In the rows, 128 means zero.
Families of rows that turns and mirrors carry onto each other, the same ones carrying the whole set onto itself: the rest of each named row's family, in list order
5 families of 8 rows
fufu: [125 112 118 148 100 125 143 142 112 157 119 150 131]
neka: [148 148 157 137 163 153 117 128 113 142 140 113 132]
Tobot: [128 137 139 113 154 132 127 155  87 141 128 101 115]
ratus: [129 144 141 134 104 129 140 115 143 136  96 156 118]
Tupo: [145 130 110 122 100 115 120 147 123 154 141 166 156]
bonil: [149 125 100 125 102 110 119 152 131 143 135 158 151]
zokob: [145 148 152 125 155 123 119  99 104 108 144 116 144]
mun: [147 161 117 100 111 119 128 124 154 122 127 158 145]
Zekor: [147 148 127  99 104 113 123 135 152 138 128 165 148]
pas: [121 139 129 111 174 102 124 116 102 140 136 110 132]
nazab: [122 148 130 113 162 106 128 107  94 145 139 104 137]
bik: [134 150 145 132 156 127 119  95 109 131 155 107 144]
bolag: [141 130  95 115 106 114 129 151 123 143 150 151 158]
sufu: [142 139 168 133 147 151 122 130 109 124 134 105 123]
lafan: [148 149 115 104 105 128 132 125 151 119 136 164 138]
zuk: [143 154 143 130 154 115 111  94 111 109 140 125 147]
Tofab: [145 120 100 119 108 109 137 135 113 150 150 156 160]
kune: [132 143 135 109 154 127 129 151  94 155 117 101 111]
keke: [138 135 132 131 101 115 129 125 149 138  96 160 123]
falib: [131 139 119 111 158  92 124 110  88 136 136 112 137]
sevi: [135 143 145 110 169 131 131 146 105 157 127 103 125]
tutut: [143 120  99 115 103 113 141 140 120 139 148 160 152]
gisik: [132 149 137 120 106 138 135 121 150 138 104 156 106]
geson: [151 146 161 133 144 157 117 134 121 135 136 105 120]
vubuf: [126 138 138 120 100 116 128 122 151 142 104 164 120]
zadil: [129 153 139 111 159 132 130 138  98 159 130  97 123]
tedi: [122 119 122 143  96 119 125 134 119 158 118 166 128]
nize: [131 116 116 135  99 122 151 139 109 154 115 161 125]
Vusis: [125 145 114 103 161  94 118 129  92 130 137 113 137]
fopad: [134 144 141 137 167 125 111  97 110 127 150 119 140]
loku: [130 131 142 117 150 131 129 164  97 150 124 100 120]
ras: [148 141 172 145 144 152 121 127 116 129 129 112 129]
Fek: [134 113 117 147  97 114 129 141 126 152 112 158 132]
vup: [154 148 116 108 105 111 120 136 155 129 119 161 143]
dilu: [125 121 117 140 105 123 144 133 105 163 110 156 119]
rida: [148 142 145 134 149 124 113  94 115 116 155 116 147]
ferut: [131 146 123 106 160 103 122 122  82 124 137 112 137]
muze: [136 144 133 125 102 138 142 123 140 134 103 165 112]
zife: [153 148 121 101 108 125 129 123 156 125 145 156 146]
moku: [139 154 156 132 153 155 121 125 113 146 146 100 129]

Same family as Tobot: zokob, sufu, lafan, tutut, nize, ferut, muze
Same family as kune: fufu, ratus, mun, bolag, falib, geson, rida
Same family as Tupo: neka, Zekor, pas, sevi, vubuf, tedi, fopad
Same family as Vusis: zuk, Tofab, gisik, loku, ras, dilu, zife

Families of rows that turns and mirrors carry onto each other, the same ones carrying the whole set onto itself: the rest of each named row's family, in list order
4 families of 8 rows
bimog: [148 103 103  82 131 163 128 106 121 126 145 156 110 134 121 134 185]
vab: [143 121 101  85 133 152 145  89 121 114 151 142 126 143 109 140 191]
Kivo: [102 124 131 133 142 150  90  66 123 132 132 143  97 126  74  91 163]
naba: [142 117 127 131 144 121 146 114 114 147 135 111 109 108  98 121 124]
famu: [116 132 132 116 125 147 117  73 117 140 101 166  85 115  75  92 151]
pugo: [146 182  93 124 123 175 131  84 136 123 140 150  87 144  82 138 149]
mez: [135 141 119 140 118 163 140 100 134 102 140 154  82 145  68  84 154]
Kef: [139 102  97 109 138 136 136  70 137 126 170 143  88 127 136 119 161]
fetu: [114 172  82 133 117 174 129  86 118 119 130 151  86 130  78 135 155]
fas: [172 133 121 112 162 142 137 125 118 120 148 146 131 112  88 125 161]
Fones: [115 152 104 120 127 157 113  59 120 147 104 146  80 110  80 138 138]
Duz: [159 105 108 108 157 150 124  81 143 115 144 153 117 135 100 149 190]
Beb: [172 131 126 141 166 140 126 124 137 130 135 144 119 122  89 140 154]
kamil: [114 153 112 130 115 164 133 101 116 111 125 171  93 133  74  87 168]
mib: [136 100  93 102 146 132 137  72 121 125 168 123 101 103 119 129 150]
Tusaf: [166 116 136 111 149 144 144 121 115 125 124 138 130 134  76 130 167]
Masal: [123 162 110 113 136 146 103  54 148 152 116 144  94 117  94 137 149]
rab: [121 169 119 118 146 156  86  62 123 157 132 148 102 124  91 127 154]
Resa: [151 127 114 142 147 125 141 112 130 141 161 135  91 113 123 109 127]
bota: [128 131 119 140 127 174 121  84 109 110 154 144  77 147  66  89 152]
Datu: [166  98 125 109 147 158 124 129 119 132 122 140 112 122  86 141 162]
lura: [149 119  94  98 156 146 128  90 126 111 158 139 132 116 102 148 184]
Ruz: [118 159  97 141 121 170 147  93 108 125 144 139  75 153  77 141 151]
taso: [103 133 146 114 137 133 114  75 118 155 109 161  99 130  87 107 171]
konim: [ 96 130 122 139 123 153 138  99 114 114 139 155  90 149  77  93 178]
Biboz: [126 162 120 115 136 152 123  69 113 165 115 146  82 133  86 155 143]
vamor: [121 115  87 107 127 142 129 110 123 140 162 131 100 114 144 124 155]
Gavam: [146 178 106 124 132 183 118  81 108 134 152 150  83 146  81 125 143]
Zeko: [138 108 111 136 142 139 126 134 120 145 137 118 103 103 110 132 131]
Zafu: [117 122  91 106 129 129 146  82 120 139 161 115 105 118 133 130 150]
takib: [161 112 120 118 152 126 147 108 110 135 157 130 104 100 105 107 126]
Fudu: [111 120 135 128 131 134 110  68 145 132 118 147  89 118  79  85 154]

Same family as Tusaf: vab, naba, pugo, mez, Masal, Zafu, Fudu
Same family as lura: famu, fetu, fas, Fones, kamil, mib, takib

Families of rows that turns and mirrors carry onto each other, the same ones carrying the whole set onto itself: the rest of each named row's family, in list order
8 families of 4 rows
zorit: [137 124 139 110 126 129 107  87 125 102 131 118 152 108 137]
Lali: [128 128 115 132 138 100 107 109 125 140 119 155 110 156 142]
buteb: [111 127 129 129 135 110 145 143 144 137 122 101 131 118  83]
Fego: [143 129 111 120 110 114 116 135 114 135 101 141 103 134 153]
vuzi: [118 124 116 143 108 131 109 144 131 160 106 139 108 142 151]
gopo: [121 125 126 153 132 127 150 119 125 154 118 104 126 115  89]
mav: [115 123 106 126 113  97 119 129 138 152  99 151 112 138 139]
lapeg: [106 108 127 114 138 141 144 138 141  97 121 151 159 152 156]
diduz: [128 127  96 149 112 113 109 144 129 160 111 142 120 133 144]
Nugod: [149 129 149 121 131 144 115  96 114 110 134 108 143 112 147]
lapo: [139 139 147 119 134 132 136  92 135  96 147 113 153 120 139]
nabu: [122 116 122 132 138 154 130 151 124 104 123 140 168 160 154]
kavif: [117 120 110 129 151 155 146 151 143  97 120 154 158 137 139]
kebes: [136 121 124 139 127 131 148 141 142 139 139 106 105 114  92]
Taber: [120 109 119 143 136 126 166 135 128 127 123 121 115  92 101]
Fofe: [124 117 129 141 141 125 134 140 129 156 119 104 121 104  90]
bapa: [123 116 155 144 107 139 114  86 127 126 134 116 145 108 142]
biron: [135 135 144 133 137 139 115  98 150 133 162 119 160 115 143]
Bizi: [137 119 107 134 117 112 109 131 147 158 134 150 113 143 153]
lino: [123 129 119 136 138 132 160 154 141 133 136 108 139 109  90]
feba: [118 131 153 132 144 132 124  89 127 113 136 118 165 102 140]
tebo: [142 117 143 121 133 126 119  81 128 127 140 120 144 101 149]
befu: [119 131 130 144 144 155 151 149 129 119  97 143 155 162 133]
Roka: [101 125 133 135 122 133 145 151 132 121 152 119 122 115  89]
zof: [112 125 112 128 138 144 150 169 135 102 109 133 160 147 140]
Ver: [ 98 115 124 133 131 128 130 139 136  85 121 152 156 155 146]
sinap: [101 116 122 123 143 131 125 147 143 115 112 126 177 164 135]
sisef: [100 114 113 137 142 146 154 144 128 104 107 151 166 134 149]
Bov: [130 119 109 144 125 100 120 121 140 165 118 139 118 134 163]
Dopa: [141 134 159 119 143 138 129  96 126 107 155 132 146 122 125]
simut: [131 114 112 123 122 103  96 118 137 149 111 140 119 137 161]
modam: [121 124 131 129 126 123 152 159 131 146 127  92 132 119  97]

Same family as zorit: kavif, Bov, modam
Same family as lino: tebo, zof, simut
Same family as mav: nabu, kebes, feba
Same family as bapa: Lali, befu, Roka
Same family as lapeg: diduz, lapo, Fofe

Families of rows that turns and mirrors carry onto each other, the same ones carrying the whole set onto itself: the rest of each named row's family, in list order
12 families of 3 rows
mal: [157 107 187 147 158 145 100 123 106 102 123 125 148 160 123 123]
zar: [100 115 176 136 106 135 138 123 117 117  79 163 114 164 148 109]
pep: [146 109 170 144 158  99 136 119 120 112 144 169 154 157 123 100]
vonuf: [146  99 188  92 124 107 122 158 129 141 126 142 138 156 106 117]
Pudof: [151 126 186 149 130 157 113 118  94 109  88 140 136 159 141 127]
fibu: [165  79 140 144 145  85 109 119 127 116 100 142 128 139 132 108]
Makez: [164  99 169 137 140 117 118 120 120 149 114 158 129 159  98  86]
Pak: [142 118 198 119 130 147 112 147 105 100 113 123 148 158 139 146]
bivi: [137  91 174 122 153 125 117 173 146 118 108 135 134 180 150 160]
gugo: [122 122 148 121 115 135 135 122 121 125  66 148 104 167 146 120]
sugab: [139 131 170 141 121 113 153 114 106 118 100 186 141 155 147 110]
suzep: [140  79 150 161 144 111 132 133 128 119 117 146 137 206 115  88]
gak: [119  86 188 108 135  87 143 169 135 105 113 137 147 182 132 129]
zize: [155  85 157 164 177 134 108 136 142 124 106 145 129 184 137 128]
Gubel: [139  75 178 140 160  89 115 152 106 100 113 115 143 171 114 115]
refe: [131 110 210 114 139 101 112 159 132 132 128 142 152 163 145 141]
kilu: [151  82 157 109 127  78 115 152 131 108 103 132 134 138 141 135]
gozo: [155  97 147 130 111  92 125 129 119 119  69 150 120 136 154 126]
kofil: [142 107 162 150 138 143 125 142 130 129  67 159 116 183 162 147]
kogo: [125 109 171 143 115 109 153 131 114 120  59 165 127 184 149 112]
Ner: [117  89 166 159 159 127 116 107 126 115 123 152 127 167 116  82]
Zokiz: [122 101 182 124 116  98 135 161  94 104  72 126 132 168 142 137]
lavoz: [144  95 165 170 141 106 125 121  88 111  68 139 125 174 128 102]
suden: [128 119 187 107 126  97 150 150 121 106 132 163 156 153 140 130]
Bosa: [141  94 138 143 167 125 112 109 134 122 113 135 117 171 112  93]
zun: [155 105 187 164 166 109 101 116 127 140 123 156 144 169 132 104]
Paf: [149 120 179 115 101 123 135 135 112 152  82 164 119 156 124 110]
gov: [145  78 163 163 167  95 129 121 127 114 110 151 141 188 115  88]
moviz: [136 132 195 145 118 120 124 126 115 144  79 170 130 166 161 126]
Romik: [120  84 169 116 119 104 142 171 134 111 121 133 141 202 128 120]
sasug: [126 103 157 143 102 123 151 143 117 122  75 158 124 204 143 107]
bola: [118  98 162  88 138 114 124 159 141 111 122 119 125 165 127 134]
gif: [144  94 140 143 174 144 100 119 127 118 129 149 122 171 135 118]
kepat: [132 118 146 130 131 157 122 124 114 122  88 162 109 170 163 138]
Lol: [ 96  92 188 105 132 116 126 154 137 105 135 135 136 162 128 121]
bukup: [124 101 159  98 146 135 113 157 131 109 130 138 124 166 151 151]

Same family as kogo: gak, gov
Same family as suzep: Romik, sasug
Same family as kepat: gif, bukup
Same family as suden: pep, sugab
Same family as moviz: refe, zun
Same family as zize: bivi, kofil
Same family as Pak: mal, Pudof

Families of rows that turns and mirrors carry onto each other, the same ones carrying the whole set onto itself: the rest of each named row's family, in list order
5 families of 8 rows
Dunun: [108 149 175 144 178 125 145 140 149]
favem: [133 165 140 136 119 117 149 106 185]
Vuf: [136 168 174 125 152 147 160 101 148]
kupe: [120 149 140  98 109 128 128 105 147]
rik: [ 85 136 172 125 120 130 111 132 138]
buvi: [110 152 176 165 128 111 118 107 166]
sutat: [135 164 189 123 164 133 153 113 168]
Zum: [ 98 116 156 122 161 155 139 138 172]
Letud: [ 97 128 182 140 169 115 156 130 154]
ledum: [137 165 182 129 147 152 152  99 160]
pud: [121 128 166 107 144 169 133 108 177]
tatu: [ 79 143 148 122 116 144 114 124 153]
vad: [125 122 157 111 140 160 138 115 188]
sasu: [ 99 148 158 135 121 133  94 132 151]
galob: [ 86 132 174 133 121 138 104 121 147]
Bobu: [108 145 165 167 131 106 126 104 175]
sipo: [125 156 130 116 105 142 137 115 155]
lun: [105 149 169 135 181 124 152 116 142]
ziba: [134 151 182 113 165 138 150  93 159]
kufo: [123 153 146 103 106 128 121 129 147]
tetis: [138 116 156 108 158 150 135 107 171]
rado: [144 149 186 134 155 128 163 109 152]
rov: [109 149 134  97 112 138 142 130 159]
fem: [125 168 146 118 117 100 140 115 174]
Gire: [130 158 154 143 112 102 144  98 166]
bidus: [ 85 146 173 148 124 103 121 108 162]
noz: [ 96 104 152 130 154 126 144 142 161]
tufo: [144 128 168 104 150 149 141 122 179]
dazo: [ 91 152 149 155 135 108 112 102 163]
dopan: [ 98 101 156 130 158 131 134 129 169]
vovu: [112 139 164 150 165 109 161 124 140]
lari: [117 113 154 125 162 141 132 149 160]
rer: [ 96 133 147 127 120 136  99 113 142]
Dison: [100 164 159 152 131 105 113 116 179]
keb: [109 112 145 129 174 138 137 130 152]
gedu: [115 169 142 126 124 101 144  93 168]
lotes: [130 164 135 131 120 115 160 109 172]
vel: [110 149 177 148 160 115 159 126 134]
taful: [142 136 160 118 148 169 147 117 168]
Rin: [108 151 143  97 110 145 140 125 145]

Same family as kufo: sasu, lun, ziba, tetis, fem, Dison, keb
Same family as lari: Dunun, kupe, sutat, tufo, dazo, rer, gedu
Same family as vad: ledum, galob, Bobu, noz, lotes, vel, Rin
Same family as bidus: Zum, Letud, tatu, sipo, rado, Gire, taful

Families of rows that turns and mirrors carry onto each other, the same ones carrying the whole set onto itself: the rest of each named row's family, in list order
5 families of 3 rows
Nis: [ 86 131 110 145 127 120 114 133 161 101 155]
zipo: [ 96 119 115 130 102 118 136 118 126  89 136]
deki: [126 140 142 146 153 125 137 117 122 131  84]
bipa: [ 80 140 145 151 117 114 122 120 140 104 131]
gis: [122 178 116 134 151 116 127 104 149 135 144]
sekek: [118 107 127 154 139 133 125 144 134 115  85]
Gezef: [126 133 103 126 142 134 139 125 103 115  85]
losob: [147 148 101 137 160 132 116 128 150 135 155]
ketor: [ 96 110 125 148 131 126 114 135 145  97 158]
nes: [138 166  88 119 123 125 127 116 134 127 145]
Tun: [120 164  92 120 154 145 135 102 142 139 137]
Zeki: [130 110 125 147 161 141 121 143 121 120  98]
foni: [123 113 130 137 131 145 148 111 122 128  88]
bubu: [149 148  95 135 164 127 131 119 158 138 128]
zib: [ 82 138 122 138  98 140 118 124 141 113 142]

Same family as ketor: losob, Zeki
Same family as deki: bipa, gis
Same family as nes: zipo, Gezef

